Rotation paths and how fast each direction turns (degrees per step)
Each turn is a multiple of 5 degrees from 10 to 175, or 0.
Each row of a path follows its step; steps can be skipped.
Rotation 1:
step 0: [ 16  16  10   9  -4   6  22   6 -15  17   4  17  24  17   3  -3   7 -13
  25   3   6  -4   4 -13   3 -11  -1  -1 -10  15  12   9 -32  -4  -6  -4
  -6   0  -2 -17  12   8  -2 -17   2 -14 -18 -24   8  -1  10 -15  -4 -11
  -3]
step 1: [ -5  -5  -6   6 -28   1  -2 -22  11  21  -6   5 -11  -1 -19  -5  -5  10
   5  13  12  -7   0 -12 -20  -2  15   8   2   0  -5  -9   3  -9   4  -5
   5  -1   5   3 -19 -12 -24   2 -24  -9 -12  -6  26  14   8 -11   8  24
 -19]
step 2: [  8   9  -2  13   9 -13  -6  12   2   9   9  18   4   8   8  -1 -26  17
  -6  22  16  12   3   3   0  -2 -14  10  24  -3  12  -2  10  -5 -25   5
  -4  13  -9  22 -16  13 -13  27  12  22   4   4  -5   2  -2  16  -8  10
  -1]
step 3: [  3  13   6  14   8   6  17  14  18   5  -6  -6   3  -1  10  -9 -19  -9
  11 -26   9  20   4 -20  -6 -14 -19   5 -28 -11 -16  20   6  -1 -24  -6
  12   4   3  -5  -5   8   8 -12  -2   2  -5   4  -9   8   8 -12   5 -17
  21]
step 4: [  6  -6  15  -1 -17 -16  10 -16  -7  11 -18   0  -5 -11 -13   2 -10   4
  16   3  -9  -1  11  -1  -3   0  11  -5 -33  14 -12   1   3   8  11 -12
 -16  15 -17   5  -5  -3 -10 -11 -19 -10 -16  11 -13 -17   3  26   1 -10
 -23]
step 5: [-13   0  -4   9 -11   7   1  -6   5  10   2 -12  19   1  -9  -5 -14  18
  -8   5   7   1  18   5 -22   6  -4   5  24  -5   0 -33   3  14  14   1
   1  10 -11   5  20  10 -22   6   1  10  -2  -1  -8 -28 -23 -11 -18  -2
  10]
step 6: [ -7  -8  10 -19  28  15  12  -9  19  11   5  -8  13  -7   5  12  -8 -12
 -12  -1  18 -15   7   1  -1  -4  13  -3   3 -14   2  17   5   7 -39  17
  -8  -2 -11  -8   0  -3   4 -16   9  25  -9 -14 -11  -4   5 -12   6   8
   2]
step 7: [-11 -23  11  13 -16 -19  17   4   3  -8   9   2  -9 -23   8  -1   5 -22
   1 -28  15  -1   4   0  21  19   7  10   2 -11   2  15   1 -11   8   8
   2  -5  -4  -3  -2  -1 -24   2 -13  -6 -17   8 -17  15   7  11   1 -15
 -17]
step 8: [ 20   4   9  -6  -5  -5  10   2 -16   0   7   6   7  -5  14  -9  -1  12
 -15   6  14   0 -10  12 -26 -13  -2   3   0   4 -15 -11 -15  -6  22  15
  -4  -4  -7   4   4   7 -24  -6  20 -21   0  -6  -2   1 -36  14  21 -15
   2]
step 9: [  4  -2 -19 -10 -15   7   8  -2   4   3   2 -11  16 -16 -19   8   4 -33
   6   2  -5   5  -8 -26 -19  -4   2 -11  14  12 -18  -1 -24   9 -26   0
   2  -3  -2   5 -16  -8  -1   2  15   3   7 -18  -6  -4 -14  -6  -9  20
  11]
Directions:
[ 1 -2  1  1  2  6 -6  1  0 -1 -1 -1  3  4  0 -2  4  1  1  3  1  9  0  2
  4  6 -3  6 -1  0 -2 -2 -1 -3 -1  0  2  1 -3 -2  6  4 -6  1  2  0  0 -6
  1  2  0  0 -4 -9 -1] -> 140
[ 2  2  4  4 -1 -4 -1  3 -1 -2 -1  0  5  0  0 -3 -6  6 -3  0 -2  1  5  0
  4  2 -3  1  2 -1  3 -1 -3  2  3  1  2 -4  1 -8 -1 -3  2 -2  4  1 -7 -1
  4  0 -3 -5  7 -1  7] -> 140
[ 6  0  1 -7 -6 -3 -2  5  0 -1  0 -2 -1 -1  6  2  1  4  4 -3  3 -1 -3  1
  1  3 -4 -4 -5 -1  0  0 -3 -5  0 -8  0 -4 -1  7  0  2  1 -3  0 -3 -3  1
 -4 -5  0 -3  2 -3  1] -> 85
